One vector is turned by the same rotation once a step. Each row is the vector after some number of steps, and that number follows the row.
The counts run from 0 to 322.
-2.106,0.066,0.482,1.712,0.141,1.288,-1.490,1.934,-0.427,3.933,0.101,-1.801,-1.419,-1.435,1.029,0.752,-0.379,-1.850,1.262,-1.235,-0.845,1.273,-3.667,-0.537,-3.406,-2.254,1.915,0.251,0.796,1.672,-2.852,-0.599,-0.125,0.849,2.279,2.572,-0.105,1.404,0.938,-3.688,0.124,-0.997,0.946,2.854,-0.247,1.975,-1.929,-2.482,-1.158,1.094,-3.126,2.034,1.453,-1.049  114
-0.396,0.455,-0.617,0.959,0.840,-0.286,-0.167,-0.770,-2.895,3.918,1.238,-2.898,-2.181,0.779,0.110,0.921,-0.997,-1.893,1.876,-1.490,-0.738,0.595,-0.582,-0.532,-0.951,-1.775,0.843,1.179,0.456,0.154,0.244,-0.147,0.931,3.186,2.493,2.223,-2.625,0.036,1.617,-2.404,0.649,-4.751,0.579,1.457,1.247,2.714,-3.917,-2.533,0.512,-0.126,-2.171,1.589,-0.053,-1.247  296
-0.350,0.109,1.170,0.234,2.774,-0.384,-1.270,-0.121,-0.958,4.935,0.509,-2.560,0.047,0.553,1.459,1.778,0.781,-0.423,0.067,-1.735,-3.200,0.156,-2.798,-1.887,-1.262,-2.627,0.233,0.244,0.043,-0.185,-1.460,-1.432,0.267,1.284,0.606,2.142,-0.430,0.093,1.482,-2.387,-2.278,-4.220,2.393,0.747,-1.024,0.759,-2.774,-2.591,1.165,-2.318,-3.027,0.021,0.091,-0.504  175
-1.259,0.532,-0.829,0.903,0.564,1.111,-1.405,1.218,-0.671,3.391,-0.697,-1.213,-1.066,-1.278,0.939,1.791,0.630,-2.837,0.535,-0.709,-1.830,-0.112,-2.629,0.598,-3.448,-2.835,1.552,-2.128,0.660,1.215,-3.261,-1.461,0.947,0.185,1.316,-0.549,0.769,0.932,1.116,-2.899,-0.234,-1.722,2.213,3.021,-1.144,0.590,-5.186,-0.929,-2.868,0.241,-2.530,1.114,-0.679,-0.986  181
-0.094,0.640,0.802,1.233,0.215,0.889,0.111,-1.383,-3.728,5.266,-0.787,-1.099,-0.669,2.010,0.479,0.185,-1.731,-1.864,1.813,-1.871,-1.121,-0.440,-0.470,0.292,-2.833,-1.983,1.453,-0.702,0.701,0.833,-2.065,1.297,1.468,2.651,0.967,-0.563,1.008,0.708,0.810,-2.832,-1.140,-2.081,1.950,2.155,0.000,1.750,-4.682,-1.012,-2.424,0.072,-2.951,0.802,-1.652,0.084  81
1.125,-0.956,-0.143,1.506,2.654,1.263,-1.073,-0.468,-1.748,4.676,0.381,-2.242,0.187,2.440,0.992,2.113,-1.871,-0.977,1.935,-1.800,-0.850,-0.201,-1.428,-0.695,-2.987,-0.081,2.424,-0.569,2.198,0.185,-0.237,-0.501,0.005,1.862,0.003,-1.784,0.292,0.076,0.741,-0.792,-0.534,-1.925,2.138,2.349,2.384,-0.151,-5.516,-0.711,-1.110,1.360,-3.015,-1.513,-1.929,-0.736  168
-0.537,-1.281,0.512,2.919,2.339,-0.760,-1.449,0.460,0.772,5.183,1.215,-0.831,-1.906,0.924,4.271,3.021,0.725,-0.293,0.873,-0.794,-2.200,-0.658,-3.675,-0.585,-3.960,-0.237,1.772,1.336,0.172,-0.778,-2.586,-1.548,-1.163,-1.111,1.986,1.319,-0.846,1.771,0.435,0.071,-0.438,-0.871,1.745,2.040,2.187,-0.734,-2.107,-1.342,0.914,-0.087,-2.083,-1.519,0.298,-0.952  240
0.581,0.074,-0.704,0.723,0.907,0.384,-1.949,-0.523,-1.484,3.501,-0.182,-1.454,-1.633,0.053,1.295,0.836,-0.413,-2.674,2.241,-1.604,-0.180,-0.830,-0.104,-0.277,-1.885,-0.817,0.365,0.454,0.200,1.077,-0.745,0.040,2.062,2.878,0.177,-1.295,-1.323,-0.972,2.106,-1.803,2.290,-3.807,0.346,0.827,2.051,0.698,-5.846,-1.905,-1.852,1.096,-4.294,-0.354,-0.328,0.305  62
-0.692,0.928,1.455,0.278,0.291,-1.121,1.086,0.782,-0.493,4.246,-2.216,0.230,-2.318,1.591,1.993,1.642,-0.519,-1.767,0.273,0.125,-2.951,-1.235,0.150,-0.384,-5.601,-0.726,1.193,0.978,-0.194,-1.514,-4.328,-0.178,0.997,0.519,0.863,-0.203,0.940,0.947,0.678,-1.973,0.807,-0.695,2.103,2.916,0.988,-0.405,-2.835,-1.979,0.492,-1.031,-3.551,0.168,1.287,-0.487  246
0.402,-0.530,1.298,1.449,-0.514,-1.323,-1.265,-0.159,-1.808,2.456,-1.710,-1.510,-3.475,1.778,1.758,0.081,-1.796,-1.541,0.576,-0.140,-0.097,-0.532,-0.468,-1.868,-3.967,0.981,1.347,1.088,1.001,-0.647,-0.377,1.458,0.503,3.499,-0.229,-0.265,-0.492,0.690,1.472,-2.329,0.966,-2.188,-0.550,0.792,3.309,1.076,-5.223,-0.922,-0.374,0.216,-4.580,0.082,0.439,-0.329  231
-0.768,1.865,-0.680,0.950,-0.989,-0.659,-0.349,-1.828,-2.584,2.562,0.728,-2.702,-0.242,-1.183,1.740,0.730,0.853,-1.538,2.028,-1.809,-2.345,-1.164,-3.310,1.987,-2.706,-0.158,2.077,-0.622,0.768,-1.392,-1.287,2.085,0.126,2.028,1.498,-0.525,-1.876,-0.218,1.405,-1.535,-1.081,-3.462,1.461,-0.331,1.472,2.072,-5.606,-1.257,-0.131,0.586,-1.367,-0.362,-1.792,1.277  290
-1.032,0.721,0.533,1.553,-0.786,-1.057,-0.840,0.930,-2.061,2.573,-1.177,-0.938,-2.339,-2.692,1.064,1.454,-0.448,-0.256,1.759,-2.651,-1.371,-0.544,-2.280,0.773,-1.953,-1.996,1.619,-1.489,-0.451,2.079,-2.573,-0.253,-0.516,0.681,0.478,2.378,0.605,-0.181,-0.287,-3.235,-1.770,-1.400,0.435,1.146,-0.412,3.233,-5.483,-1.203,-1.112,-1.536,-2.507,0.002,0.392,1.680  284
-0.769,-0.890,1.322,2.645,0.120,-1.097,-1.026,1.416,0.161,1.134,0.773,-2.370,-3.144,-1.011,1.415,2.356,-0.268,-0.653,0.751,-0.843,-0.705,0.724,-2.409,-1.016,-4.117,-0.415,1.275,-1.142,1.532,1.739,-1.955,-2.116,-0.349,2.039,0.480,2.720,0.133,0.733,0.030,-2.787,-0.193,-1.842,-1.754,1.517,1.293,0.605,-5.043,-0.811,0.031,0.239,-4.784,-0.629,0.750,-0.794  29
-0.460,0.003,1.091,0.878,0.580,0.321,-1.144,0.183,-2.245,2.865,0.817,-4.084,-1.379,1.922,0.228,1.003,2.223,-2.101,-0.847,-1.598,-2.768,0.176,-0.920,-0.354,-3.281,-0.761,0.486,0.942,1.710,1.918,-2.315,-0.587,-0.046,1.487,0.977,1.143,-0.116,0.452,1.237,-3.974,0.957,-1.589,0.117,2.710,-0.121,1.348,-5.120,-1.793,-0.420,-0.492,-2.550,-0.366,-0.229,-0.906  95
-0.834,-1.117,-0.709,2.478,0.229,0.569,-1.101,-0.240,-1.734,3.097,0.227,-0.894,0.434,2.457,1.035,1.366,-2.290,0.099,0.886,-2.722,-2.089,-0.832,-3.213,0.169,-3.795,-2.378,2.548,0.128,2.923,0.441,-1.814,-1.126,-1.650,2.032,1.162,-0.762,-0.090,0.608,-0.881,-2.494,-0.333,-1.470,2.685,1.580,0.723,2.043,-4.848,-0.541,-1.086,0.354,-2.178,0.051,-1.866,-1.750  101
-1.246,-0.656,0.604,-0.143,1.653,1.661,-1.133,1.847,-0.860,5.862,-0.335,-2.394,-2.852,-1.051,0.500,1.962,1.114,-1.520,1.595,-1.415,-1.928,1.203,-2.292,-1.456,-2.416,-2.277,0.542,1.732,-0.366,1.826,-1.371,-1.024,1.115,0.008,0.631,1.986,-0.666,-0.886,1.692,-1.785,-0.025,-1.575,2.259,3.489,1.054,2.769,-2.876,-2.928,-1.020,-0.829,-1.595,0.294,0.765,-0.611  281
-0.399,-0.141,2.086,-0.077,0.202,0.534,0.758,0.328,-0.223,4.550,-1.855,0.490,-1.626,1.644,2.205,0.690,-0.457,-2.414,0.183,0.383,-3.455,-1.363,-0.458,-1.171,-5.253,-1.512,0.510,0.235,0.168,0.192,-3.245,0.336,1.682,1.566,-0.004,-0.647,1.574,1.261,1.521,-2.226,0.205,-1.355,3.008,1.837,0.619,-0.204,-2.644,-1.533,-1.108,-0.007,-4.368,1.157,0.472,-0.854  247
-0.383,0.528,0.440,2.134,-0.875,-2.847,0.875,0.175,-1.446,2.716,0.477,-0.346,-2.796,1.686,3.859,1.325,-0.015,-1.071,0.066,-0.888,-2.485,-2.726,-1.318,0.627,-3.736,0.313,2.193,0.440,-1.153,-1.482,-2.918,0.584,-0.661,1.160,2.504,1.198,-1.411,1.475,0.915,-0.653,0.776,-1.556,1.855,0.860,2.534,1.725,-4.082,-0.742,2.194,-0.888,-1.498,-0.396,0.783,-0.156  225
0.713,-0.833,1.508,1.882,2.451,0.991,0.571,-0.969,-0.565,6.285,1.637,-3.122,-0.174,0.629,3.609,0.918,0.963,-0.394,1.015,-0.804,-1.418,-1.268,-2.612,-0.141,-2.365,0.226,1.631,-1.688,0.173,0.001,-1.474,0.460,1.238,1.276,0.986,2.420,1.187,1.730,2.358,-0.690,-2.921,-2.673,1.941,0.710,1.551,0.571,-2.231,-1.164,0.150,1.389,-3.276,-1.820,-0.555,0.783  154
-1.013,1.089,0.172,0.956,-0.375,-0.766,-1.343,1.651,-1.535,2.785,-1.416,-0.367,-4.147,-0.643,2.156,2.020,0.510,-2.043,0.349,-0.083,-2.633,-0.342,-3.530,-0.523,-3.498,-0.768,0.604,0.393,-0.022,1.467,-2.814,-0.046,-0.799,0.015,1.776,2.236,-0.426,-0.386,1.535,-1.599,1.000,1.204,1.472,2.592,1.604,2.735,-4.331,-1.154,-0.219,-1.866,-2.387,1.775,1.032,-0.237  11
-1.132,-0.989,0.666,2.140,2.027,-1.113,-2.447,-0.409,0.229,5.282,-1.133,-0.707,-2.282,-0.010,4.288,2.238,0.555,0.722,0.164,-0.843,-1.363,-1.401,-3.327,-0.504,-1.680,-0.072,1.014,1.199,-1.087,-1.612,-1.391,-0.605,-1.074,0.314,-0.231,1.580,-0.891,0.352,0.117,-0.925,-3.165,-3.110,1.368,0.420,0.587,1.776,-4.055,-1.902,0.367,-2.399,-1.246,-1.348,-0.222,1.370  71
-1.641,-0.634,0.976,1.221,0.057,-0.287,-1.513,1.285,0.673,3.899,-0.462,-2.457,-3.022,0.017,1.230,1.447,0.506,-0.953,-0.349,-1.735,0.105,0.777,-0.973,-0.045,-3.421,0.228,3.873,0.688,-0.042,0.709,-3.463,-1.054,0.267,0.256,0.698,0.895,0.482,1.380,0.156,-3.139,-0.292,0.815,0.374,2.150,1.641,2.951,-5.380,-3.023,-0.926,0.300,-1.419,-0.609,0.753,-0.921  199
-1.295,0.187,0.184,0.419,0.526,0.807,0.263,-1.022,-1.297,4.159,1.561,-2.341,0.549,1.355,1.945,0.940,-0.683,-1.164,0.952,-0.466,-1.919,-0.144,-4.028,-0.249,-2.394,-0.384,2.475,-0.149,2.463,-1.193,-0.206,1.679,0.166,2.852,2.681,0.250,-0.440,1.193,2.171,-0.559,-0.824,-2.955,2.824,-1.009,2.437,1.452,-2.981,-0.579,1.576,1.464,-3.742,1.727,-1.212,-1.341  20
-0.954,-0.803,0.840,2.524,0.499,-1.788,-1.461,0.437,0.294,1.075,-0.483,-0.973,-3.278,-1.779,1.474,1.899,0.399,-0.801,0.699,-1.553,-0.653,0.088,-2.254,-0.176,-3.810,-0.097,2.861,-1.209,0.646,0.653,-2.376,-1.623,-0.232,1.005,1.472,1.728,1.009,1.247,0.303,-2.929,-0.623,-1.213,-1.870,1.019,1.673,1.356,-5.138,-2.321,-0.329,0.032,-4.992,-0.164,0.778,-0.108  30
-0.152,0.793,0.624,1.507,0.872,-1.892,-1.208,-0.387,-1.007,2.604,0.673,-0.764,-1.104,-1.242,3.002,1.789,2.953,-1.538,0.254,-1.159,-4.313,-1.564,-2.766,0.171,-3.298,-1.279,-0.113,0.665,0.508,-0.290,-2.642,-1.109,0.446,1.583,1.113,0.830,-0.370,0.386,0.904,-2.193,0.137,-3.212,1.600,0.604,-0.185,-2.122,-3.640,-1.555,1.071,-0.857,-5.240,-0.993,0.100,0.125  243
-1.652,-0.851,0.322,1.839,0.112,-0.315,-2.466,-0.151,-1.553,1.545,-1.987,-1.386,-2.510,1.168,0.972,1.116,-0.286,-0.852,-0.725,-1.661,-1.205,0.030,-1.199,0.411,-4.224,-0.134,1.776,0.038,2.444,0.887,-2.937,-0.084,-0.788,1.683,0.946,0.099,0.446,0.981,-0.004,-4.381,-0.242,-0.609,-0.581,0.653,-0.327,3.164,-6.189,-1.308,-1.395,-1.659,-3.330,1.231,0.329,0.326  97
-1.418,-1.171,0.662,1.709,0.564,-0.212,-1.195,-0.628,0.164,4.409,1.146,-2.114,-2.281,0.978,2.357,1.732,2.020,-1.059,0.393,-1.052,-3.409,-1.760,-3.310,0.888,-4.572,0.654,1.640,1.662,1.246,-1.717,-1.663,0.200,-1.512,0.330,2.083,-0.256,-0.516,1.591,0.053,-2.372,-0.197,-0.652,2.344,0.927,1.588,1.247,-3.189,-2.771,-0.002,0.538,-0.052,-0.132,-1.790,-1.072  307
1.045,1.088,1.098,1.039,0.442,-2.423,-1.157,0.478,-2.263,3.113,0.447,-1.968,-2.354,-1.208,1.207,0.230,-2.941,-1.096,2.357,-2.327,-0.192,-0.645,-0.856,-3.184,-3.158,0.050,1.647,-1.353,-0.406,-0.730,-1.287,-0.317,-2.083,1.943,1.481,0.341,0.476,1.837,-0.455,-1.455,-0.155,-0.169,-0.169,2.555,3.129,0.595,-3.999,-2.787,-0.991,0.653,-4.153,-0.315,-0.118,-0.621  318
-1.047,-1.500,0.376,1.883,0.768,2.160,-0.285,0.708,0.229,3.420,-0.662,-0.347,-1.026,1.156,1.062,1.691,-1.343,-1.151,0.974,-1.921,-2.156,-1.978,-1.882,0.885,-3.116,-2.620,2.669,-0.580,0.771,2.547,-2.561,-0.584,1.181,0.861,0.607,-0.581,0.664,-0.158,1.805,-1.860,-0.214,-2.101,3.518,0.041,0.787,3.225,-5.925,0.018,-1.800,-0.141,-2.656,-0.027,-0.153,0.122  268
0.525,-0.577,0.601,2.454,2.122,0.842,-1.218,-1.251,-1.223,5.087,1.573,-3.794,-0.310,-0.747,4.072,1.855,1.535,-1.736,1.159,-1.488,-1.932,-0.625,-3.718,0.834,-1.969,0.587,0.380,-0.831,0.730,-0.188,-1.265,0.434,0.991,0.830,1.524,2.198,-0.292,0.967,2.724,-0.559,-1.842,-3.586,0.950,0.216,0.264,0.100,-2.276,-1.865,0.601,0.584,-3.287,-1.329,-0.637,2.069  155
-0.513,-1.307,0.865,2.959,2.043,-1.255,-0.010,0.222,0.367,4.594,1.138,-0.901,-0.216,0.740,3.433,2.486,0.644,0.125,0.242,-0.388,-2.452,-1.080,-2.507,0.216,-4.243,-1.291,1.676,0.347,0.167,-0.152,-2.751,-2.031,-0.070,0.599,1.657,1.397,0.280,1.912,0.853,-0.863,-1.485,-2.291,1.916,1.920,0.799,-1.910,-2.382,-1.381,1.206,-0.375,-2.255,-1.350,0.116,-1.993  241
0.171,-0.614,0.738,1.087,0.421,-0.836,-0.457,-0.198,0.071,3.919,-1.156,-0.854,-0.762,0.950,1.269,2.480,-1.302,0.585,1.393,-2.689,-1.874,-1.234,-1.095,-0.228,-2.012,0.088,4.347,-0.101,-0.215,-1.522,-1.574,-0.618,-0.640,0.878,-0.162,-1.772,-0.225,-0.691,0.642,0.331,-0.901,-1.246,3.264,-0.215,4.105,2.367,-6.943,-1.503,0.267,-0.396,-2.444,-1.615,-0.524,0.096  272
-0.389,-0.665,-0.590,2.327,0.730,1.899,-2.012,0.645,-0.406,2.465,0.022,-0.466,-0.101,-0.052,1.288,1.789,-0.905,-1.175,2.275,-3.280,-2.026,-1.377,-2.900,1.632,-2.163,-2.659,2.183,-0.677,1.744,2.329,-1.965,-0.758,0.576,1.632,0.484,-1.160,-0.444,-0.634,0.762,-1.716,0.694,-2.632,2.592,0.112,0.915,2.248,-6.085,-0.351,-1.699,0.444,-3.327,-0.180,-1.062,0.550  269
-1.384,0.535,-1.031,0.501,0.444,-0.615,-0.184,0.531,-1.673,4.383,2.058,-0.029,-0.368,0.588,0.990,0.544,-0.868,-0.142,1.561,-2.814,-2.311,-1.239,-1.923,0.461,-2.183,-3.229,1.511,2.257,-0.426,-0.244,-1.247,-0.156,-0.364,2.351,3.127,-0.306,-2.406,-0.410,-0.165,-0.966,0.684,-3.021,3.164,0.500,2.523,1.277,-3.519,-3.106,0.956,-0.185,-0.908,0.668,-0.784,-2.585  208
-0.085,0.836,-0.801,1.297,0.488,-1.727,-1.148,1.618,-1.324,2.305,0.041,-0.855,-1.876,-1.446,0.951,1.410,-2.504,-1.768,3.418,-0.906,-1.807,0.486,-1.528,-1.540,-2.355,-2.411,0.867,0.675,-0.257,-0.901,-0.625,-1.000,1.225,2.405,1.203,0.467,-3.276,-0.484,0.356,-0.494,0.983,-5.227,1.795,2.369,1.030,0.715,-3.404,-2.310,0.651,0.541,-4.133,0.563,0.614,-0.908  42
-0.698,0.067,1.216,2.590,-2.208,-0.881,-1.400,1.515,-1.430,1.171,-0.576,-2.286,-1.633,-2.225,2.862,0.872,-1.700,0.284,0.895,-1.836,-1.760,-0.772,-4.273,-0.121,-4.223,-0.607,2.308,-1.355,0.289,0.349,-3.075,-0.209,-1.898,1.034,0.458,1.151,-0.283,1.073,0.171,-2.312,-1.151,-0.430,0.794,0.756,1.005,3.428,-4.920,-0.272,0.531,0.268,-2.649,-0.026,1.099,0.735  117
0.533,-0.370,-0.934,0.473,2.647,0.693,-1.009,-1.025,0.058,4.214,-0.969,0.450,-2.985,1.510,0.213,1.090,-0.775,-2.946,1.357,-1.458,-1.948,-1.743,-0.137,-0.224,-2.525,-0.219,2.885,-0.877,0.464,0.508,-1.864,-0.766,0.691,0.650,2.106,-1.481,1.334,0.668,1.396,-0.488,0.946,-1.125,1.829,0.636,3.391,1.504,-5.219,-1.034,-2.318,-0.524,-3.547,-0.073,-1.822,-0.209  166
-1.453,0.307,0.836,2.193,-0.673,0.708,-1.011,1.698,-1.912,3.113,0.749,-2.509,-1.780,-1.704,0.629,0.622,-1.065,-0.977,1.671,-2.650,-1.584,0.029,-2.715,-0.221,-3.646,-2.262,2.317,-0.023,0.506,2.399,-3.348,-0.626,-1.176,0.951,2.702,3.082,-0.105,1.448,0.181,-2.769,0.831,-0.090,1.165,2.578,-0.347,3.002,-2.495,-2.289,-0.271,0.275,-2.722,0.819,0.306,-0.266  115
0.087,-0.408,0.155,1.146,0.458,0.857,0.607,1.582,-1.911,5.620,-1.069,-0.388,-2.309,0.987,2.127,1.393,-3.616,-1.536,2.952,-0.243,-0.309,-0.426,-1.401,-1.274,-3.971,-1.793,0.520,0.674,-0.128,0.602,-0.986,0.572,1.120,1.762,0.373,0.580,-0.699,-0.705,1.273,-0.013,1.178,-1.921,2.006,3.483,2.821,0.670,-3.071,-0.090,-1.741,1.040,-2.541,0.214,-0.275,-0.814  147
-0.257,1.652,-0.379,1.995,-1.315,-0.815,-1.124,-0.246,-3.078,1.153,0.229,-1.931,-1.015,-0.690,2.014,0.558,-0.967,-2.030,2.389,-1.618,-1.796,-0.668,-2.952,1.015,-3.583,0.880,2.714,-0.576,2.204,-0.356,-1.858,2.141,-1.634,1.422,2.802,-0.061,-0.942,0.603,0.724,-0.889,0.171,0.029,1.094,1.399,2.652,1.629,-5.670,-0.115,-0.021,0.678,-3.409,0.561,-0.810,0.931  16
0.084,1.189,0.773,-0.043,-1.439,-0.510,-0.850,0.118,-1.682,2.429,-2.345,-3.141,-0.518,0.053,1.188,1.161,-1.558,-2.069,0.994,-2.645,-2.882,-0.740,-1.630,-0.306,-3.795,0.267,2.105,-1.773,0.444,-0.586,-3.334,1.005,-1.189,1.070,-0.650,-1.180,0.736,0.649,0.007,-1.998,-0.757,-0.338,2.215,1.756,1.205,2.709,-6.508,-1.296,-1.706,-0.335,-2.419,-0.835,-0.609,1.303  184
-0.734,1.518,0.621,-0.779,0.624,-0.521,-0.979,1.194,-1.055,5.573,0.568,-0.853,-3.456,-0.662,1.296,0.724,0.114,-2.149,1.558,-0.216,-0.101,0.806,-1.625,-2.582,-2.174,-0.808,0.890,0.931,-2.120,0.169,-0.582,0.809,0.607,1.609,1.252,0.287,-0.531,0.239,1.382,-1.424,0.691,-1.097,1.470,1.510,4.069,0.986,-3.318,-4.145,-0.860,0.073,-3.085,1.716,0.244,-2.145  213
